In the rows, zero is written as 128.
One turn moves each row of this set onto another row. After a few examples, where does it send each row asked below?
z80: [129 161 143 124 156 152 127 129 147 142 118 139  98 110 135 134 141]
z136: [120 167 113 115 144 132 150 147 162 133 129 138  95 121 147 137 139]
z744: [136 113 115 143 103 136 168 114 104 143 131 138 137 153 121 103 121]
z116: [130 158 157 146 139 144 108 121 135 135  91 137 103 115 136 129 123]
z932: [129  98 115 134 101 130 169 122 115 138 119 146 143 154 130 105 133]
z521: [138 112 118 147 103 138 165 113 105 140 128 137 140 154 121 103 121]
z597: [117 163 108 135 117 110 144 154 164 120 108 136 101 134 161 134 121]
z996: [112 153 118 153 133 118 156 160 158 103 115 126 118 140 144 162 142]
z42: [128  97 124 135 106 137 160 117 106 143 117 146 141 150 123 104 136]
z646: [121 148 158 161 150 146 127 133 133 117 102 126 119 126 126 157 148]
z865: [108 177 123 130 139 128 133 146 130 143 108 147  85 122 140 131 136]
z898: [130 139 146 165 132 130 136 138 163  98 100 120 132 136 143 161 135]
z151: [146 145 151 137 141 150 121 119 174 121 107 128 118 113 147 137 125]
z561: [136 113 112 145 102 136 170 117 107 141 132 137 138 154 122 104 120]
z526: [138 111 115 148 102 137 168 113 107 139 128 136 141 154 122 104 118]
z182: [132  94 123 136 100 133 162 116 114 138 115 145 147 152 128 104 132]
z787: [140 146 140 151 117 126 121 130 172 112  90 127 117 127 157 134 110]
z411: [125 101 117 131 106 133 167 123 106 145 121 148 139 152 127 105 137]
z275: [104 161 131 148 150 132 146 152 127 123 116 133 105 132 129 158 156]
z618: [139 149 122 128 130 130 143 139 189 114 118 128 115 123 159 140 124]

z561 turns into z526
z597 turns into z787
And these:
z932 turns into z182
z618 turns into z151
z898 turns into z646

One turn moves each row of this set onto another row. After a few examples, where does it send each row asked below?
z553: [128 110  98 100 134 118 117 106 103  94 140 108 122 121 143 141 122 143
 139 129  91 148 113 138 127 120 138 118]
z594: [117 146 141 111 140 146 161 139 118 167 116 123 109 121 131 141 149 110
 132 140 145 116 132 102 134 138 130 141]
z43: [141 123 153 120 163 140 142 151 117 128 125 130 154 126 151 145 148 169
 120 151  98 138 118 108 112 133 142 131]
z904: [148 155 132 147 131 145 135 112 116  90 116 140 146 124 144 128 127 144
 119 133 131 128 161 168 116 141 121 114]
z393: [140 117 137 138 146 131 131 102 148 157 148 109 132 149 111 113 131 151
 108 130 110 135 115 128 147 150  91 133]
z241: [113 133 132 117 130 142  98 121 141 140 138 105 128 163 129 111 123 154
 142 142 157 111 143 108 115 129 107 152]
z444: [134 128 121 122 132 131 129 137 101 105 168 166 130 139 162 120 147 144
 110 115 122 139 121  90 124 150 137 139]
z568: [138 127 113 111 141 115 139 119  94 126 120 135 127 146 152 139 111  93
 101 122 114 112 150 150 123 135  95 116]
z721: [164 125 129 127 120 136 123 130 122 123  95 138 141 151 159 120 122 101
 138 133 149  96 143 155 112 144 111 126]
z548: [164  97 122 133 135 102 146 123 114 141 132 122 162 130 113 123 133 129
  99 142 110 115 104 114 109 127 132 109]
z474: [111 116 141 110 126 123 114 135 152 124 136 109 120 109 126 148 149 117
 137 146 115 154 116 139 159 139 150 132]
z572: [137 162 136 151 123 141 138 126 121 103 114 155 142 120 148 125 137 146
 122 119 139 122 150 161 124 151 110 111]
z205: [107 142 127 110 148 145 138 107  94 119 131 129 131 148 165  99 151 119
 133 138 168 109 121 137 121 115 133 143]
z841: [142 117 117 129 148 134 138 134 103 136 118 168 122 133 151 130 150  96
 115 153 140 122 115  96 134 107 133 107]
z416: [118 151 100 122 124 136 135 128 120 122 113 138 112 106 148 160  99 126
 116 146 104 135 129 135 120 112  94 130]
z523: [138 117  98 111 143 144 123  82 105 121 123 118 143 149 134  90 159 155
 136 127 125 118 146 118 136 145 141 142]
z141: [129 144 101 121 124 136 134 141 112 114 121 144 117 111 163 152  95 142
 121 131 113 134 128 129 104 117  89 118]
z310: [144 118  95 143 126 112 132 115 103 148 141 129 169 139 168  97 124 116
 133 134 138 136 119  91 110 143 142 127]
z302: [129 118 150 138 119 154 119 131 161 132  97 133 131 159 150 104 130 116
 150 138 136 119 108 146 139 148 136 134]
z759: [120 112  88 111 109 115 109 105 106 101 143 117 132 124 129 137 118 137
 147 129  97 139 115 133 130 122 148 123]
z680: [124 131 133 149  94 117  99 136 155 119 128 129 167 116 151 113 145 124
 133 139 144 133 135 138 126 153 145 135]
z320: [113 154 131 106 126 104 127 137  94 124 127 133 149 116 145 137 149 133
 120 123 150 118 112 108 138 149  99 166]
z527: [167 161 115  95 131 116 110 114 134 136 130 138 151 143 124 137 148 156
 146 137 144 136 139 127 149 135 125 152]
z702: [129 120 140 159  92 133 104 142 150 113 129 127 156 115 162 118 128 115
 132 144 142 142 137 130 117 151 130 135]
z91: [166 150 127 135 129 117 133 111 150 131 123 104 135 136 163 122 153 141
 125 145 100 153 100 111 124 126 120 158]
z228: [ 90 108 143 119 131 126 123 123 144 127 119 112 140 161 122 106 117 133
 130 131 101 129 103 135 137 138 161 124]
z247: [153 118  95 115 148 121 117  97 140 149 139 123 110 123 131 126  98 136
 121 159 136 149  98 117 121 146 111 128]
z376: [100 120 134 133 124 130 155 134 138 140 149 130 119 116 150 100 165 118
 123 124 151 110 149 124 141 121 129 152]
z10: [107 112 156 124 121 135 126 135 134 122 137 117 125 110 121 147 144 121
 145 137 122 148 116 151 163 149 147 128]
z60: [130 114 108 117 126 126 143 140 147 153 120 113 128 125 142 105 105 136
 108 157 135 137 119  95 112 133 102 167]
z546: [132 129 120 139 125 154 132 138 110 142 128 147 169 126 152  92 145 130
 133 132 132 130 151 101 116 110 128  93]
z713: [151 128 143 135 176 122 165 119 106 122 113 130 124 143 107 121 138 149
 124 136 133 141 138 118 148 153 126 114]
z921: [100 112 112 106 139 108 119 126 117 132 136 127 126 157 127 135 101 113
 103 127  86 131 136 115 131 126 129 111]
z123: [118  95 113 119 154 100 107  99 127 123 130 107 124 122 120 124 145 153
 142 146 148 103 142 126 137 146 131 152]
z794: [153 150 137 129 146 137 158 112 102 129 107 111 130 121 123 116 125 133
 119 139 124 143 102 115 102 131 112  86]

z241 turns into z205
z10 turns into z702
z474 turns into z680
And these:
z444 turns into z43
z594 turns into z310
z721 turns into z568
z376 turns into z546

One turn moves each row of this set onto another row. After a few examples, where does it send each row asked below?
z723: [132 103 121 136 112  89 134 151 129 125 128 123 118]
z957: [120 162 144 130 150 123 113 121 116 116 160 136 140]
z795: [124 129 143 125 160 129 130  94 113 109 137 136 121]
z726: [119 127 119 122 128 148 129  76 118 129 122 134 131]
z445: [111 122 119 102 123 108 109 166 134 137 135 121 110]
z103: [111 114 118 131 112  86 128 106 130 133 132 124 122]
z873: [134 126 130 129 110  88 103 145 125 129 130 127 100]
z269: [132 123 102 127 130 183 116 141 126 108 134 120 134]
z404: [115 152 115 105 129 161 117 156 127 136 145 129 150]
z491: [133 123 116  85 130 164 121 119 136 128 114 122 136]
z913: [137 128 109 128 127 176 102 106 122 107 125 123 117]
z683: [126 109 126 134 120  94 122 151 119 127 127 130  96]
z489: [130 133 118 162 129  89 129 141 118 128 136 121 142]
z497: [136 147 137 102 147 132 121 148 137 112 149 121 158]
z101: [132 124 118 134 144 110 121 179 120 129 127 119 122]
z730: [132 127 105 133 123 184 136 131 115 132 127 135 125]
z525: [127 111 121  96 114  99 110 123 142 132 117 116 109]
z26: [101 157 118 142 127 145 125 113 110 137 153 141 146]
z243: [149 128 125 141 124  87 110 106 125 125 114 117 121]
z848: [138 147 114 129 117 178 109 115 113 135 127 137 113]
z138: [140 114 136  97 157 138 137 120 134 106 126 121 139]
z644: [140 137 103 137 108 171 138 125 127 132 133 128 154]
z193: [145 157 111 132 102 166 112 110 126 135 133 130 142]
z406: [139 121 125 130 102  82 117 144 135 127 130 121 123]
z229: [ 96 125 117 137 121  94 127 149 122 138 150 129 122]
z540: [132 146 109 148 114 161 102  97 122 110 142 125 138]
z511: [128 142 101 146 118 167 117 132 127 110 150 121 156]
z488: [150 119 125 113 139 109 102 144 127 125 104 115 101]

z404 turns into z26
z138 turns into z497
And these:
z644 turns into z193
z445 turns into z229
z269 turns into z511
z683 turns into z723
z488 turns into z101

One turn moves each row of this set onto another row. After a few examples, where does it send each row asked below?
z888: [106 117 129 151 123 149 125 109 158 127 160 126]
z492: [117 117 156 152 130 125 117 129 132 116 166 139]
z640: [115 115 161 152 124 129 114 118 137 107 153 132]
z303: [105 112 136 142 115 120 112 127 167 135 156 119]
z722: [147 118 133 122 135  95 136 114 112 104 109 107]
z529: [128 120 123 118 152  90 149 122 102 119 126 136]
z396: [137 122 137 142 128 126 142 107 129 160 106  96]
z886: [125 115 118 108 136 116 145  86 141 141 117  97]
z954: [133 121 128 172 137 137  98 116 149 115 150 134]
z827: [113 100 153 161 136 113 114 135 146 122 136 137]
z853: [113 117 108 164 130 124 106 134 161 116 142 137]
z468: [147 113 115 113 131 108 125 108  96 113 130  97]
z451: [133 109  94 113 152 118 139 106 103 145 146 111]
z179: [114 117 110 166 128 124 105 132 162 115 139 136]
z338: [118 115 109 106 147 108 134 100  92 123 134 127]
z128: [142 144 120 145 114 109 138 140 104 118 114 117]
z464: [136 106 107 113 137 125 128  86 113 127 120  92]
z859: [127 138  88 122 155 102 117  91 133 125 117 135]
z147: [122 122 125 168 145 136 103 115 145 121 154 148]
z267: [111 144 118 137 127 113 145 122 105 119 107 142]
z495: [119 115 127 154 120 147 125 122 154 129 169 118]
z596: [116 100 152 161 135 112 113 138 147 123 139 135]
z130: [155 119  96 119 149 105 112 107 101 133 142 109]
z704: [162 138  87 130 144  97 112 112 130 126 127 112]
z840: [125 159 114 131 124 108 104  91 134 146 113 125]
z435: [139 115 107 110 142 107 152 115 131 157 147 101]
z494: [101 112 135 141 118 121 115 127 166 137 157 124]
z450: [141 159 105 134 128 101 109 118 125 159 140 125]
z364: [123 124 126 139 145 122 154 118 120 173 124 122]
z195: [128 119 103 114 152 113 111  79 107 125 119 121]

z364 turns into z450
z338 turns into z451
And these:
z859 turns into z529
z495 turns into z954

One turn moves each row of this set onto another row. After a few examples, where does it send each row asked below?
z304: [119 158 132 147 129 120 103 136  99  92  99 136]
z543: [149 153 130 124 145 101 148 123 101 110 110 162]
z788: [128 130 107 108 126 158 142 144 139 134 137 125]
z805: [132 148 152 120 159 153 134 136 148 133 130 124]
z196: [122 156 126 134 118 110 116 128  85  84 130 150]
z79: [124 163 122 151 120 113 104 137  92  93 126 132]
z681: [137 154 140 124 151 143 138 135 141 135 161 119]
z682: [128 130 110 106 128 161 140 142 142 134 127 126]
z415: [135 144 145 106 147 142 149 127 135 125 166 140]
z86: [154 164 123 147 148 101 133 136 108 124 108 133]
z796: [148 155 133 135 152 108 138 130 110 116  91 150]
z237: [127 127 108 102 125 160 146 140 138 129 136 132]
z256: [122 124 133 122 104 114  96 127 124  92 152 130]
z847: [116 121 144 126 116 126  87 130 136  95 113 128]
z549: [130 140 156 101 156 152 147 125 142 123 135 146]
z544: [154 160 120 135 141  96 144 129 100 116 129 147]
z598: [121 130 134 135 112 119  86 135 132 101 136 115]
z692: [118 152 136 131 124 119 112 127  92  82 105 155]
z566: [118 117 144 112 110 121  98 123 128  86 130 142]
z129: [126 126 112 103 128 162 144 140 139 130 128 133]

z256 turns into z566
z692 turns into z304
z681 turns into z415
And these:
z788 turns into z237
z543 turns into z796

